(in the rows, 128 means zero)
These are runs of 6 systems, one row a step. Runs of the same system follow the same rule from any start.
path 1, H, 10 rows:
[[ 76 162 145 143 142  83  82 157 147 130  83 130 106 112 147  92 124 166]
 [121 156 114 137 142 135 136 147 143 144 115  97  80 132  93 166  41 114]
 [158 133 138 156 141 146 156  86  94 189 169 120  90 160 108 136 153  98]
 [106 107 130 153 134 166 124 103 131 156 135  98 139 111 183  84 171 190]
 [152 127  86 101 111 158 113 121 192 105 112 127 113  77 161 115  86 133]
 [137 182 116  86  98  89 158  95 153 133 165 170 113 163 128 143 121  98]
 [ 82 105 151 106 116 121 187 102 110 151 124 107 190 175 136 149 139 158]
 [179  58 142 118 138 167 107 132 144 102 110 111 186 110 125 157 133 134]
 [162 146 110 126 112 110  88 165 120  61 179 173 131 113 128 116 166 108]
 [ 60 143 124 114 105  72 151 159  88 106  89 152 131 120 116 101 125 124]]
path 2, Z:
[[131 169 167 154 155 132  87 130 107 162  96 201 150 121 112 159 137 143]
 [ 74 107 127 154 197 151 128 178 129  92 137 101 114 150 151 133 157 107]
 [121 125 106 121  95 140 107 103 103 126 107 133  83  55 113 185 141  82]
 [ 92 167 118 124 181 123  68 103 133 176 135 166 123 156 142 101 110 122]
 [ 84  93 118 114 131 120 141 114 146 127 142  29  95 149 141 153 127 119]
 [180 130 102 112  92 155  97  73 108 170 155 133 132 101 101 151  96 123]
 [134 117 115 116 154 108 119 114 146 144 167 119 140 182 154  37 137 141]
 [138 108 125 108  52 106 157 124 149 105 126  60 124  97 132 138 117 171]
 [193 153 125 114 121 134 135 131 134 138 131 190 174 145 100 112  72 140]
 [129 107 163 140 135  87 185 158 127 102 136 116 136 179 135  88 181 135]]
path 3, F (10 x 18):
[[135 119 150 138 190 145  81 166 172 107  87 122 122 125 122 176 104 108]
 [118 146 108 135 123 119 111 147  96  91 210 120  97 145 117 159 163  87]
 [ 66 107 102 127 130 139 130 102  64 161 101 143 130  96 136  88 147 117]
 [118 120 140 129 175 122  63 126 182 150  83  92 104 122 139 121  96 136]
 [140 159  98 127 110 127 109 129 126 120 221  86 105 157 112 148  98 132]
 [129 102  99 117 106 138 175  79  76 177 136 138 135 131 123  66 136 119]
 [153 111 163 129 133 113 100 108 183 158  71 106 136 118 152  96 122 184]
 [167 163 114 122 102 138 138 159 166  87 184 114 140 146 122 155  80 161]
 [155 122 116 109  91 120 208 104  94 133 136 172 133 140 111 111 148  89]
 [123 117 194 136 132 102 125 123 145 147  51 147 162 119 140 132 164 170]]
path 4, Z:
[[138  63 128 141 156 157 158 123  77 164 119  92 157 157  94 103 107 120]
 [200  96 145 157 115 120  78 129 131 121 133 106 100  90 123  97 174 136]
 [115 187  87 138 103 122 114 172 137  91 161 149 108 103 142  85  96 162]
 [111 143 129 106 117 101 211 128 149 141  73 132 102 145 118 120  84 106]
 [160 145 197 161 133 125 146 106 129 178 124 125 134 159 109 182 144 159]
 [139 103 112 169 166 206 142 156 110 106 175 126 146 126 153 122 160 142]
 [133 112 100 107 102 136 131 116 147  94  99 161 100  60 163 110 176  94]
 [ 78 195 140  98 125  89  94 119 170 135 108 171 144 135 152 152 111 157]
 [ 83 106 131 103 162 139 167 136 130 124 131  90 157 186 117 184  97 106]
 [171  77 142 132 120 141 106  89  74 149 137 129 144 115  96 157 174  92]]
path 5, J, 10 rows:
[[ 58 145 100 130 120  99 155 166 104 103 148 112 123 148 143  72 121 150]
 [145 121 141 129 108 108 128 120 126 155  54 111  83  86  84 155  90 104]
 [168 166 160 165 177 143 109 138 142 154 175 149 136 183 122 135 126 151]
 [ 92 113  98 153 103 152 180 143 101 106 159  81  93 102 155 104 165 142]
 [154 131 125 118 119 142  95  92 147 160  59 174 117  63 133 123 116 121]
 [106 166 141 115 172 122 124 139 195 120 162 129 140 194 165 141 118 148]
 [101 106 105 115  77 153 193 108  95 117 143  87 120 105 123 182 135 112]
 [166  90 146 122 162 150 101  95 117 167  85 182 176 123 123 109 144 111]
 [103 118 137 115 139  99  92 160 169  72 162  92 148 156 165 118 160 153]
 [125 135  82  97  66 125 139 129  90 103 131 140 128  83  92 159  84 103]]
path 6, H, 10 rows:
[[ 86 171  99 115  88 129 137 146 114  73 154 169 127  88 152 159 157 127]
 [ 77 116 125  91 158 119 145 121 111 141  61 178 160 136 118 136 110  85]
 [117 111 174 125 175 111  81 131 153 123 126  97 137 167 123 197 150 111]
 [109 117  93 149 121 162  82 144  62 111 188 106 136 103 110 154 129 125]
 [121  88  99 122 147 108  96 121  96 138 100 140 107 107 123  50 142  81]
 [109 159 154 123 123  60  67 123 168 148 113  90  95 141 131 116 110 161]
 [135 148  99 136 116 142 150 134 106 153 164  84 115 150  87 134  42 144]
 [189  89 139 145 122 134 175  89 109 170 135 109 103 143 116  83 162 112]
 [146 141 149 147 103 132 115 121 165 134 129 122 144 106 174  89 156 218]
 [146 151  84 112 108 154 176 159 172  89 121 146 125 105 136 117  65 134]]
path 7, J:
[[105 112 101 126 127 152 142 186 130  42 127 143 134  88 151 142 153 109]
 [103 151 124 100 134 103  95 125 114 119  93 200 120 105 115 164 140  67]
 [ 53 139 146 132 187 115  96 150 108 138 129 119 150 180 120 160 117 123]
 [125  77 106 145 142 158 105 142  83 118 145  65 101 109  95 162 122  87]
 [161 123 105 137 146 134  48 100  95 159 164 153 116 117 118  86 145 104]
 [ 78 141  97 114 127  96  94 120 142 140 153  80 109 142 152  64 103 160]
 [154 132 106 108  89 122 142  94 146 164 117  79  91 118  97 141  54 128]
 [191 135 149 136 135 136 164  89 140 181 164 131 139 183 122 105 124 149]
 [135 100 139 141  85 131 179 124 135 118 134  84 138 113 163  87 168 191]
 [181 131 126 113  88 139 142 131 172 105  79 173 146  72 138 121 109 149]]
path 8, F, 10 rows:
[[115 106  96 126  74 167 180 111  72 130 131 134 159  83 130 123 135 149]
 [162 107 145 106 168 128 105 115 188 136  61 170 142 120 147 103 129 112]
 [111 158 147 114 103  86 117 155 159  79 174  95 135 161 135 179 136 152]
 [120 106  95 119 110 159 175 126  53 129 127 157 158 112  91 144 108  93]
 [148  95 175 135 176  98  90 124 146 144  70 144 120 133 132  99 175 105]
 [ 95 160 127 148 112 117  86 183 130  79 165  92 128 119 133 156 116 179]
 [130 131  68 120 130 155 165 129  85 134 133 160 100 112  99 112  88  62]
 [117 135 176 135 147  75  98  88 141 181  95 126  96 147 138 108 177 128]
 [ 98 141 125 159 131 164 114 159 129 125 153  79 148 127 134 151  85 203]
 [186 112  78 124 132 171 164 116 129 126 153 140  87 115 119 105 116  66]]
path 9, U, 10 rows:
[[195 102 146 124  85 120 177  94 159 158 104  89 122 126 120 102 114 163]
 [187 155 153 142 107 130 150 119 161 137 166 141 157 157 144 106 135 196]
 [141 119 136 137 102 141 219 161 138  86 130 138 157 130 150 109 153 162]
 [162 138 171 130 101 124 155 137 140 104  82 192 161  98 130 163 168 143]
 [103 155 157 144 169 139 122 179 133  86 132 185 172 147 145 162 159 138]
 [ 84 117 125 134 136 142 141 174  95  71 106 147 125  96 120 186 160  84]
 [106 136 126 131 159 131  55 131  98 128 102 185 122  94 114 163 148  78]
 [ 54 129 108 127 187 123  70 148 123 121 131 107 105 144 136 135 121  92]
 [101 117  86 111 119 130  95 109 106 145 127  82  76 100 101 156  88  81]
 [138 125 104 121 152 121  81  76 114 194 146 114  97 151 113  89  98 103]]
path 10, L:
[[151 146 168  98  99 106 154  98 159 127 138 135 148 161 120 214 144 126]
 [111  90 136 123 157 171 137 125  92 123 147 151 212 155 136 150 160 132]
 [135  65 130 112 144 130  78 147 146  73  97 118 141  91 145 140 174  95]
 [119 171 126 106 111  76  50 148 117  98 141 175 143 120 107 145 118 121]
 [ 63 121 117 120 164  95 137 156  79 129 120 120 128 175  97 114  99  86]
 [143  93 148 150 139 121  93 113  97 175  85  76  90 108  82 146 111 108]
 [166 152 102 177 139 157  77 144  96 145 180 133 107 113 110  84 105 152]
 [103 138  84 138 103 119 169 135 123 117 140 102  61 107 148  63 136 121]
 [129 172 140 120  97 111 153  84 163 184  80 137 101 114 135 123  93 164]
 [154 144 141 145 160 165 180 131 169 150 159 110 142 187 142 128  96 167]]
path 11, U:
[[134 122 139 156 126 111 184 183  92  80 145 125 100 144 101 137 166  89]
 [112 144 146 157 107 129  91 123  83 147  86 173 126  61 126 131 164 151]
 [105 141 125 141 203 149  90 178 174 106  98 144 124 133 148 118  97 125]
 [112 157 117 128 111 112 145 135 130 108 147 101  53 122 112 193 132  75]
 [101 145 103 136 145 163 113  77  80 199 130 166 123 114 127 120 127 116]
 [110  71 129 119 184 148 109 113 178 138 104  70 120 144 163 108 132 119]
 [158 143  97  98  71 127 106  92 155 116 183  94 101 109 129 168 117 125]
 [123 131  94  96 126 122 165  94 103 162 153 165 158 170 128  65 109 116]
 [125  69 170 107 117  94 147 107 151 141  80  66 159 148 134 127 141 158]
 [194 138 129 132  96 145  98 141 134 107 178 128 169 127 110 157  99 173]]
path 12, L, 10 rows:
[[174  95 139 154 126 109 187 155 102 112 154 108 115 165 110  73 159 117]
 [142 123 157 154  71 114 148 132 105 132  76 132 130  66 127 117 157 180]
 [148 164 135 155 163 149 150 188 159 103  98 188 138 124 134 103  96 148]
 [118 158 159 147 124 107 185 159 143  96 131 117  78 143 125 186 164 107]
 [ 98 150 143 147 129 176 142 110  92 159 108 170 152  99 130 192 142 140]
 [112 112 120 142 206 187 101 146 164 110 127 139 122 125 168 140 152 100]
 [102 157 112 104 100 115  79 111 148 101 164 111  94 104 145 194 150 112]
 [ 70 143  87  86 146 137 112  90 104 158 143 164 162 152 131 130  97 102]
 [116  70 133 106 168 115  91  96 153 153 118  60 119 161 133 118 126 101]
 [172 122 112 115  82 118  66 103 111 138 174  94 144 117 101 133  96 155]]

Which system made each run below?
path 13:
[[114  97 114  67 118  97 108 145 162  76  91 141 179 123 137 119 105 116]
 [129 149 151  98 108  64 111 142 109 110 142 137 152 171  75 173 101 109]]
 | U
path 14, 2 rows:
[[193 108 130 117 101  93 113 116  93 129 185 123 148 165  84 111 136 113]
 [130 117 126 137  91  81 132 146  81 128 133 117 145 130 113  44 130 168]]
 | J
path 15:
[[111 142 141 144  96  61 163 150  75 126 141 125 106 152 103  78 154 132]
 [126 145 145 167 129 135 134 150 105 161  55 139 114  84 102 114  85 166]]
 | F
path 16 (2 x 18):
[[142 148 136 140 157 134 186 112 120 180 161 132 138 204 116  98 100 139]
 [151  69 145 148 105 156 173 111 129 133 123  57 123 110 144 130 166 158]]
 | L
path 17, 2 rows:
[[177  77 134 139 156 162 160 127 151 137  63 139 113 100 132  94 134 102]
 [147 189 157 150 114 103  95 139 163 106 159 152  96 119 151 155 177 155]]
 | Z
path 18, 2 rows:
[[110 106 119 125 145 171 120  70 165 183 105  79 109 111 163 133 117 148]
 [161 139  89 101 124 166 101  76 175 143 186 120 119 131 160 134 113 130]]
 | H
path 19:
[[207 142 137 132  87  90 109  96 148 151 154 111  79 125 114  98 135 135]
 [122 166 119 140  94 118 174 132 126 146 158 125 143 150 140  70 101 201]]
 | H
path 20:
[[125 100 170 120 117  68 103 115 148 120  75 112 105 111 144 118 197 120]
 [103 184 109 122 118 145  81 145 146 118 154 144 158 115 135 161  72 181]]
 | U
path 21 (2 x 18):
[[176 132 166 130 105  74 190 140 127 125 116 124  98 162  85 137 132 101]
 [121 157 163 174 115 140 124 124  84 168 137 142 155 119 128 130 154 201]]
 | U
path 22, 2 rows:
[[135 121 139  98 165 134  82 141 156 113  88 187 199 132 129 142 100 127]
 [110 130 127 117 141 101 126 175 128  61 169 112 113 161 114 174 148  80]]
 | H
path 23 (2 x 18):
[[ 83 131 115 127 193 128 121 148 173 137 117 100 107 170 151  87  92 124]
 [141 134 122 123  82 128 131  87 134 150 146  67  71 104 112 191 116 118]]
 | H
path 24 (2 x 18):
[[111 170 172 110 108  44 123 139 150 112  94 171 128 141 129 124 152 136]
 [ 96 154 149 149 130 128 162 185 108 110 110 122 146 140  95 182  81 155]]
 | J
path 25 (2 x 18):
[[138 108 151 138 138  83 141 181  81  98 137 137 166 175  90  94 139 124]
 [142 121 145 163 100  82 110 183  81  95 102 114 101  94  85 111 138 131]]
 | J
path 26 (2 x 18):
[[134 171 103 132 155 102  62 160 129 105 172 168 101 144 121  95 122 100]
 [ 57 135 121 126 104  79 163 130  91 144 115  82  86 137 113 119 118 122]]
 | H
path 27, 2 rows:
[[ 99 155 137 110  63 100 164  95  85 157 118 154 167 120 118 141 127 167]
 [141  84 159 137 189 154 127 147 152 140  84 124 186 158 132 110 107 152]]
 | Z
path 28 (2 x 18):
[[170 131 136 172 152 149 111 163 166 130 101 111 105 105 135  80  98 174]
 [161 177 116 142 108 121 178 162 162  88 158 136  65 127 128 138 123 110]]
 | Z
path 29 (2 x 18):
[[122 139 129 149 144 142  91 122 112 166  54 173 112  67 121 109 112 131]
 [113 172 139 141 182 113 106 161 185 119 153 107  89 177 145 134 109 132]]
 | F
path 30, 2 rows:
[[128 113 183 119 135  72 132 163 166  89  89 100 133 157 117 169 141 127]
 [155 149 130 153 105 147 132 168  76  95 166 157 151 116  87 185 127 127]]
 | J
path 31, 2 rows:
[[154 114 140  97 137  89 112 111 191 140  60 118  97 124 124 113 101 101]
 [118 190 138 131 114 113 122 109 140 158 193 103 120 176 121 167 103 165]]
 | U
path 32 (2 x 18):
[[134 164  97 106 100 139 165 107 149 146 184 115 147 165 137 110  70 172]
 [169  79 127  95  92 130 213  94 142 129 122 107 145 141 131 113 140 119]]
 | H
path 33, 2 rows:
[[150 158 135 131  87  58 126 143 151 105 156  91  63 137 119 107 135 130]
 [111 180 116 140  94 131 156 120  75 171 130 167 147 120  99 122  83 165]]
 | F
path 34, 2 rows:
[[154  46 105  93 107 129 124 117 105  97 109 119 162  99 118 105 150  89]
 [158 133 157 118 121  63  55 140 130 117 107 166 150 126 114  86 144 140]]
 | L
path 35:
[[147 120 150 127 130 144  90 122 173 123  87  96 105  88 122 209 115 123]
 [129 172  99 126 160 144 102 129 107 129 204 174 125 165 118 141 125  89]]
 | Z
path 36 (2 x 18):
[[160  93 127 113 121 101  51 135 131 101 170  78 133 137 104 146 129 113]
 [133 129  97 131  88  89 100 141  61 119 173 124 128 126  94  70 116 130]]
 | H
path 37:
[[138 119 153 131  91 116 153  67  88 197 100 147 143 118 116 113 153 151]
 [144 107 137 156 171 164 122 165 166 119 112 117 159 132 156  77 114 185]]
 | L
